In the rows, zero is written as 128.
One turn moves each row of this set onto another row. After a few examples, where does it send each row asked below?
Rofi: [105 116 124 152 114 119 120 148  97 111 143 145 120 137 158 132 120 139
 146 130 141 148 132 100 136 133 119 140]
sube: [106 125 131 130 102 114 149 145 111 107 144 156 123 107 175 138 113 135
 160 118 111 155 126 115 127 132 130 134]
Ranuz: [126 100 119 138 151 131 124 168 112 120 134 131  94 122 171  88 120 141
 133 151 125 179 141 102 121 144 125 119]
sop: [118 121 136 137 149 133 142 168 115 108 131 132  93 134 153  82  87 128
 145 151 112 169 156 137 125 138 111 118]
kuza: [117 117 121 160 133 111 149 143 105  94 136 149 106 126 156 141 105 143
 150 129 132 144 126 136 134 121 107 128]
vozit: [143 138 121 123 129 107 189 184  96 101 128 124 111 136 137 126 109 127
 137 145 127 179 155 108 124 134 120 112]
zot: [123 151 155 136 127 122 127 168 107 127 123 139 115 130 150  88 116 127
 160 136 124 183 161 120 143 136 109 121]
vusif: [125 121 114 121 141 142 132 155  88 117 133 117  87 120 160  90 109 129
 128 147 120 154 141 100 115 141 137 118]
Muke: [124 141 149 114 127 105 171 184 106 104 128 141 103 142 149  99  95 137
 148 145 118 182 153 108 127 135 117 126]
darez: [137 140 122 132 136 118 173 174  80 103 112 132  95 135 142 128 121 151
 146 150 127 179 135 103 128 128 116  98]
kaz: [122 148 134 116 113 133 136 165 123 123 122 133 125  88 145 124 144 121
 157 142 124 162 157 106 129 149 113 123]
nufib: [102 106 117 138 112 124 154 150 113  90 128 157 113 127 155 143 110 147
 160 125 117 150 127 133 130 135 120 118]
det: [121 101 107 127 145 134 130 168 119 111 123 116 106 108 163  96 119 136
 149 144 135 146 134 118 113 148 118 105]
feri: [145 128 134 128 141 112 172 175 109  86 110 154  93 126 148 122 122 153
 149 151 128 188 145 128 121 126 115 112]
Ninan: [117 137 136 131 106 110 150 142 106  98 146 155 110 114 158 142 105 131
 140 129 125 142 137 116 126 126 127 156]
Vudun: [149 142 114 130 127 119 161 173 108  91 116 133 132 130 159 134 113 159
 138 138 139 194 140 125 126 127 107 122]
mafod: [136 143 128 132 129 128 172 184  91  96 102 150 100 125 144 106 129 144
 148 137 138 165 146  99 129 120 104  97]
fiva: [120 122 110 149 113 100 142 140 106  85 133 156 105 128 158 145 101 140
 143 127 144 161 131 108 116 131 133 112]
komak: [117 141 119 154 101 107 135 133 111  98 135 162 108 106 157 149 107 128
 143 124 135 165 139 112 127 133 130 120]
zur: [128 149 144 116 116 129 138 160 122 121 118 156  98  92 148 104 129 125
 135 128 117 177 161 116 140 147 126 137]
dazi: [128 120 118 124 146 146 150 169 101 102 136 133  98 125 163  87 119 126
 135 152 125 150 153  84 107 125 122 115]
Katuk: [134 152 118 123 116 143 134 152 125 108 119 134 127  99 151 120 113 132
 125 125 126 175 160 136 140 146 115 141]
gilep: [112 119 108 153 118 115 123 128 117  98 148 151 109 119 161 139 105 126
 137 130 134 156 140 104 118 136 136 119]
nida: [105 109 121 143 111 133 121 144 102 100 141 149 126 129 170 135 123 140
 165 138 122 156 133 119 118 130 128 127]
telet: [129 112  99 127 135 135 137 167 116 109 136 117 122 125 174 105  98 144
 115 139 130 177 137 109 122 149 120 134]
Zab: [142 158 133 130 119 123 136 163  98 128 122 125 121 106 145  98 126 109
 147 119 136 171 163 123 140 136 125 118]
dapod: [135 166 136 123 134 131 148 142 103 124 121 134 101  95 138 118 129 120
 144 124 113 164 157 123 139 132 122 117]
takuz: [136 133 126 120 119 112 177 186 104  89 113 134 104 101 159 130 115 147
 155 158 127 166 130 119 108 136 110 110]
Vefo: [134 117 107 146 135 142 138 171  94 113 134 112  97 120 156  93  96 116
 128 155 126 163 153 127 117 144 122 114]
kufi: [130 158 135 135 132 146 153 159 110 120 124 148 100  84 156  97 125 114
 139 131 113 157 159 109 135 127 107 114]

sube goes to nufib
Ranuz goes to zur
Now these:
vozit goes to Vefo
vusif goes to dapod
zot goes to Muke
gilep goes to komak
dazi goes to kufi
kaz goes to takuz
Katuk goes to Vudun
Ninan goes to kuza

